Questions about the array below.
1) What is the entry directly below -6.4?
2) What is the 3rd smallest entry?
3) What is the entry directly above -64.5?
4) What is the third entry from the end, reading row by row?
5) What is the first entry in reading order?
6) What is the first entry on the diagonal from the top-right corner?
7) What is the entry just right of -6.4?
8) What is the third entry on the diagonal from the top-right corner?
[[ 51.1 -40.0  17.9 -18.4 -22.9]
 [-77.0  -6.4 -64.5 -20.0  -3.2]
 [-25.9 -38.2 -13.3 -30.0 -19.6]
 [-29.2 -34.1 -24.3 -29.4 -24.0]]
1) -38.2
2) -40.0
3) 17.9
4) -24.3
5) 51.1
6) -22.9
7) -64.5
8) -13.3
